In the data rows, the value 128 means zero.
Here is a table of points, one per row:
Array([104, 121, 130, 137, 68, 88, 148, 93, 127, 140, 125, 176, 138, 154, 139, 155, 80, 146, 120, 124, 93, 144, 133, 122, 151, 108, 148, 142, 148, 105, 121, 98])
Array([145, 84, 133, 148, 90, 107, 158, 137, 115, 159, 147, 83, 110, 116, 104, 185, 146, 122, 114, 103, 192, 126, 119, 153, 150, 112, 147, 111, 125, 112, 202, 110])
Array([134, 121, 182, 116, 187, 122, 118, 112, 89, 124, 111, 111, 113, 186, 127, 116, 135, 130, 102, 96, 79, 172, 130, 124, 137, 139, 122, 102, 128, 144, 164, 151])
Array([143, 137, 98, 121, 117, 160, 144, 150, 130, 166, 150, 102, 105, 66, 139, 120, 104, 135, 75, 150, 90, 137, 115, 140, 162, 133, 112, 116, 116, 147, 156, 156])
Array([88, 164, 103, 98, 139, 121, 117, 129, 135, 108, 200, 144, 129, 120, 142, 146, 115, 155, 136, 98, 142, 135, 144, 119, 125, 119, 122, 130, 130, 107, 151, 91])
Array([103, 141, 137, 129, 123, 111, 197, 133, 149, 135, 124, 82, 183, 115, 153, 96, 103, 120, 138, 106, 90, 122, 102, 131, 148, 146, 71, 137, 145, 177, 147, 88])
Array([109, 114, 143, 88, 108, 142, 131, 115, 79, 144, 148, 140, 122, 88, 143, 114, 175, 101, 146, 157, 85, 177, 154, 164, 124, 130, 100, 139, 132, 127, 132, 159])
Array([128, 119, 122, 104, 114, 124, 89, 178, 91, 183, 117, 115, 118, 165, 128, 131, 107, 74, 129, 139, 96, 130, 166, 104, 174, 120, 157, 118, 91, 148, 144, 149])
Array([77, 111, 124, 158, 109, 149, 159, 89, 119, 160, 130, 186, 114, 76, 157, 186, 105, 127, 146, 105, 111, 94, 115, 116, 114, 115, 128, 124, 137, 111, 145, 149])
Array([138, 120, 122, 152, 157, 78, 133, 161, 133, 135, 164, 153, 137, 135, 126, 119, 121, 135, 115, 139, 105, 158, 96, 115, 107, 130, 161, 118, 111, 154, 97, 106])
Array([107, 113, 104, 132, 117, 142, 125, 159, 94, 154, 124, 113, 146, 150, 105, 78, 169, 162, 119, 119, 165, 108, 145, 79, 118, 137, 131, 160, 142, 116, 139, 128])
Array([148, 128, 108, 112, 107, 167, 143, 103, 80, 107, 80, 146, 138, 144, 118, 144, 174, 100, 142, 131, 150, 111, 133, 168, 132, 117, 134, 112, 152, 131, 109, 122])
Array([191, 138, 83, 118, 47, 157, 118, 114, 126, 87, 150, 115, 148, 163, 128, 139, 124, 120, 150, 141, 110, 120, 93, 152, 157, 116, 144, 127, 122, 83, 134, 126])
Array([138, 128, 120, 92, 110, 72, 124, 154, 150, 166, 114, 108, 138, 127, 175, 130, 116, 163, 116, 119, 126, 115, 138, 153, 140, 141, 111, 108, 108, 148, 83, 166])
Array([142, 128, 114, 171, 124, 90, 105, 109, 143, 172, 93, 154, 129, 103, 101, 105, 136, 129, 166, 111, 92, 198, 155, 144, 110, 67, 112, 159, 126, 131, 112, 137])
Array([153, 136, 127, 153, 170, 144, 125, 62, 131, 138, 100, 107, 143, 127, 124, 126, 164, 123, 119, 145, 136, 126, 120, 136, 136, 108, 118, 122, 122, 134, 111, 125])
Array([129, 148, 161, 97, 139, 158, 89, 89, 120, 119, 164, 128, 143, 160, 125, 144, 83, 150, 122, 131, 145, 113, 89, 143, 121, 91, 140, 164, 85, 149, 130, 127])
Array([148, 139, 170, 92, 110, 127, 144, 105, 128, 128, 99, 129, 149, 83, 141, 169, 100, 127, 135, 122, 179, 124, 148, 52, 142, 138, 132, 174, 89, 129, 107, 141])
Array([171, 119, 101, 176, 127, 100, 129, 80, 109, 133, 144, 112, 108, 149, 145, 151, 167, 99, 113, 130, 125, 101, 139, 95, 104, 130, 168, 106, 152, 117, 109, 161])
Array([113, 140, 104, 139, 110, 90, 128, 179, 122, 104, 113, 131, 113, 116, 131, 130, 91, 161, 122, 141, 97, 133, 128, 145, 132, 126, 174, 130, 124, 169, 98, 105])
Array([142, 108, 120, 120, 139, 100, 119, 207, 155, 71, 86, 125, 142, 95, 117, 166, 168, 85, 167, 152, 125, 93, 110, 105, 156, 136, 128, 118, 166, 103, 151, 144])
Array([162, 130, 112, 127, 188, 109, 115, 90, 117, 133, 143, 130, 138, 126, 116, 148, 110, 144, 150, 171, 126, 133, 135, 134, 79, 135, 127, 127, 109, 125, 154, 107])
Array([109, 182, 167, 135, 163, 161, 109, 148, 123, 85, 89, 100, 137, 118, 141, 157, 109, 132, 107, 160, 153, 145, 117, 127, 112, 82, 143, 126, 116, 96, 131, 145])
Array([168, 139, 137, 154, 143, 85, 117, 112, 114, 126, 122, 125, 151, 95, 136, 141, 173, 132, 110, 134, 123, 105, 92, 172, 153, 143, 129, 134, 133, 94, 82, 127])
Array([108, 134, 128, 145, 143, 146, 95, 128, 125, 130, 139, 123, 127, 159, 119, 146, 129, 166, 135, 134, 143, 126, 127, 113, 68, 121, 134, 110, 128, 110, 157, 130])
Array([131, 141, 147, 110, 119, 99, 66, 163, 111, 127, 123, 155, 92, 115, 171, 110, 125, 125, 127, 103, 175, 117, 130, 142, 130, 125, 101, 127, 168, 135, 144, 124])
Array([125, 124, 166, 154, 107, 161, 109, 136, 79, 96, 138, 111, 146, 119, 151, 124, 184, 133, 124, 123, 76, 130, 132, 143, 139, 136, 153, 122, 101, 113, 122, 109])
Array([123, 162, 159, 158, 99, 105, 195, 155, 77, 119, 169, 109, 115, 148, 105, 121, 101, 103, 102, 109, 168, 174, 143, 161, 103, 107, 106, 154, 134, 90, 89, 162])
Array([108, 153, 166, 137, 139, 84, 106, 80, 147, 153, 141, 122, 92, 151, 92, 94, 94, 115, 168, 162, 131, 85, 109, 143, 146, 136, 96, 133, 144, 110, 180, 146])
Array([112, 117, 138, 140, 156, 132, 121, 86, 146, 99, 125, 121, 131, 140, 118, 97, 177, 118, 115, 134, 107, 117, 168, 139, 132, 143, 174, 146, 106, 104, 108, 118])
Array([122, 109, 121, 115, 147, 150, 124, 189, 168, 137, 186, 149, 93, 106, 137, 138, 163, 88, 120, 107, 125, 123, 87, 143, 127, 110, 118, 136, 116, 154, 108, 119])
Array([125, 121, 141, 160, 93, 150, 47, 97, 151, 113, 152, 119, 134, 115, 126, 130, 153, 142, 105, 168, 133, 154, 109, 92, 154, 146, 112, 139, 146, 124, 86, 129])
Array([128, 122, 97, 116, 152, 122, 146, 181, 171, 119, 150, 132, 68, 136, 149, 131, 159, 134, 117, 116, 118, 117, 125, 152, 128, 126, 118, 129, 102, 165, 100, 91])
Array([156, 164, 107, 120, 144, 171, 169, 187, 123, 148, 122, 130, 129, 127, 89, 102, 94, 164, 125, 105, 108, 91, 118, 119, 112, 102, 132, 116, 161, 91, 125, 130])
Array([146, 107, 127, 137, 166, 150, 125, 147, 145, 137, 60, 145, 141, 125, 147, 86, 83, 157, 102, 100, 127, 101, 130, 151, 102, 135, 142, 133, 156, 82, 163, 122])
Array([98, 106, 108, 142, 163, 126, 130, 96, 110, 122, 114, 139, 112, 105, 152, 99, 124, 190, 132, 119, 135, 148, 132, 114, 142, 124, 124, 123, 146, 115, 168, 132])
Array([124, 163, 98, 111, 94, 156, 127, 99, 188, 120, 140, 142, 142, 91, 119, 109, 154, 134, 128, 129, 139, 163, 210, 90, 96, 123, 116, 97, 133, 129, 123, 122])
Array([129, 115, 99, 139, 187, 159, 139, 109, 121, 103, 148, 95, 94, 137, 143, 126, 81, 106, 146, 112, 120, 116, 164, 122, 115, 173, 127, 140, 126, 141, 87, 129])
Array([148, 83, 103, 124, 147, 154, 148, 97, 139, 126, 182, 128, 137, 119, 121, 88, 76, 113, 147, 152, 139, 156, 111, 156, 139, 160, 144, 109, 118, 130, 99, 124])
Array([89, 134, 110, 166, 126, 108, 78, 177, 127, 114, 128, 133, 154, 159, 109, 117, 121, 164, 145, 128, 163, 108, 172, 157, 127, 134, 71, 92, 104, 116, 144, 138])
Array([119, 123, 101, 159, 90, 120, 129, 166, 139, 157, 124, 135, 150, 132, 150, 125, 96, 85, 108, 139, 112, 150, 95, 88, 105, 130, 140, 155, 100, 175, 125, 142])
Array([142, 147, 123, 167, 114, 168, 113, 93, 97, 113, 112, 131, 129, 127, 123, 138, 134, 75, 103, 147, 137, 111, 127, 182, 141, 159, 109, 112, 125, 135, 117, 114])
Array([107, 130, 110, 99, 147, 93, 127, 159, 140, 158, 117, 110, 143, 176, 144, 144, 144, 79, 103, 166, 196, 129, 148, 152, 100, 112, 103, 147, 151, 94, 161, 99])
Array([148, 111, 108, 111, 173, 149, 133, 147, 124, 118, 118, 114, 108, 107, 121, 138, 84, 137, 140, 161, 107, 100, 174, 166, 84, 130, 123, 140, 126, 172, 100, 132])
Array([146, 135, 156, 103, 151, 120, 88, 129, 141, 97, 131, 161, 88, 130, 180, 101, 118, 116, 155, 96, 150, 136, 103, 102, 107, 123, 122, 121, 153, 117, 175, 140])
Array([136, 120, 118, 137, 149, 106, 135, 180, 148, 135, 156, 149, 96, 103, 136, 123, 120, 85, 116, 130, 132, 147, 105, 118, 133, 137, 134, 128, 122, 160, 127, 100])
Array([169, 120, 147, 141, 47, 147, 130, 122, 134, 117, 113, 150, 132, 163, 156, 101, 139, 97, 137, 120, 170, 107, 130, 106, 131, 92, 91, 106, 152, 174, 144, 93])
Array([118, 119, 140, 86, 88, 135, 85, 104, 143, 170, 122, 89, 133, 117, 85, 158, 127, 148, 140, 125, 142, 112, 104, 139, 93, 168, 175, 124, 191, 142, 131, 120])
Array([139, 132, 129, 137, 161, 152, 134, 135, 128, 145, 128, 126, 120, 122, 115, 106, 156, 184, 130, 111, 139, 100, 128, 67, 129, 100, 118, 131, 121, 112, 143, 139])
Array([103, 102, 203, 144, 81, 139, 173, 184, 144, 95, 128, 120, 124, 98, 110, 89, 98, 109, 141, 117, 133, 146, 113, 147, 90, 134, 132, 128, 126, 153, 143, 171])
Array([89, 154, 94, 109, 200, 129, 145, 86, 137, 114, 132, 143, 138, 119, 144, 147, 119, 88, 127, 111, 175, 125, 115, 101, 145, 113, 153, 131, 113, 140, 161, 117])
Array([124, 92, 208, 133, 109, 135, 190, 127, 163, 131, 92, 99, 97, 169, 121, 120, 140, 144, 138, 171, 108, 149, 151, 103, 158, 115, 138, 98, 114, 98, 114, 98])
Array([149, 115, 98, 136, 99, 127, 135, 90, 130, 94, 115, 109, 119, 121, 124, 184, 163, 165, 131, 157, 128, 133, 98, 130, 128, 102, 127, 123, 156, 145, 134, 134])
There is one direction along which these points spread out most. Take the direction at right angles to it along which they spread out most. Go by this last direction. Where along it does each point below lie, from 0 to 99? 50 is the average, and the first point above lies past it. One standard deviation of the points above along it is 16.
Array([131, 133, 153, 162, 137, 173, 142, 132, 128, 124, 143, 116, 167, 134, 146, 154, 159, 99, 127, 138, 68, 115, 149, 106, 78, 153, 89, 122, 112, 110, 121, 104]) --> 59
Array([156, 138, 121, 116, 145, 104, 165, 111, 112, 115, 152, 140, 134, 96, 133, 101, 102, 144, 145, 192, 125, 135, 126, 77, 120, 174, 127, 123, 113, 138, 110, 132]) --> 50
Array([106, 175, 137, 121, 159, 133, 110, 95, 176, 115, 117, 124, 143, 101, 82, 108, 125, 89, 113, 119, 129, 114, 145, 119, 166, 106, 192, 122, 137, 136, 102, 134]) --> 46
Array([129, 131, 107, 138, 106, 136, 109, 153, 128, 163, 75, 130, 121, 102, 116, 103, 117, 107, 155, 80, 117, 201, 113, 154, 133, 136, 174, 149, 97, 113, 109, 137]) --> 64
Array([125, 73, 139, 97, 162, 134, 130, 137, 145, 105, 117, 129, 149, 185, 110, 155, 108, 115, 124, 114, 96, 176, 159, 108, 167, 106, 101, 122, 160, 109, 100, 170]) --> 51
Array([99, 152, 98, 89, 113, 107, 175, 121, 123, 132, 170, 110, 141, 147, 164, 116, 130, 158, 133, 123, 119, 128, 92, 152, 128, 126, 137, 93, 123, 154, 88, 155]) --> 60
Array([124, 150, 126, 145, 125, 156, 136, 114, 112, 148, 104, 138, 113, 164, 110, 95, 115, 165, 135, 120, 152, 104, 99, 89, 128, 137, 106, 119, 122, 135, 142, 134]) --> 34
Array([95, 140, 119, 122, 108, 152, 105, 160, 85, 152, 127, 129, 130, 152, 122, 71, 144, 155, 149, 128, 151, 76, 115, 99, 140, 133, 129, 157, 137, 118, 125, 123]) --> 39
Array([135, 180, 134, 96, 112, 96, 124, 175, 107, 149, 120, 142, 122, 101, 122, 125, 153, 109, 112, 127, 96, 155, 153, 155, 133, 148, 139, 114, 106, 129, 150, 94]) --> 61
Array([138, 88, 147, 131, 70, 73, 137, 92, 152, 95, 167, 144, 140, 113, 125, 122, 129, 142, 126, 101, 125, 74, 170, 154, 132, 116, 142, 131, 129, 146, 183, 150]) --> 57
Array([137, 137, 111, 125, 83, 119, 144, 114, 144, 95, 73, 136, 112, 163, 102, 186, 168, 134, 122, 109, 146, 132, 85, 104, 124, 177, 103, 136, 129, 134, 154, 141]) --> 59
Array([109, 80, 133, 105, 179, 123, 114, 95, 129, 119, 119, 151, 184, 124, 108, 108, 173, 137, 112, 159, 150, 128, 109, 161, 124, 153, 125, 146, 124, 138, 116, 141]) --> 44
Array([106, 128, 131, 93, 98, 135, 178, 96, 164, 161, 103, 160, 82, 163, 128, 177, 109, 148, 113, 109, 106, 115, 142, 148, 148, 130, 107, 153, 115, 107, 101, 106]) --> 56
Array([136, 111, 151, 136, 187, 139, 81, 123, 91, 122, 148, 125, 162, 117, 87, 168, 119, 137, 144, 82, 128, 129, 144, 123, 163, 149, 111, 135, 125, 125, 86, 115]) --> 42
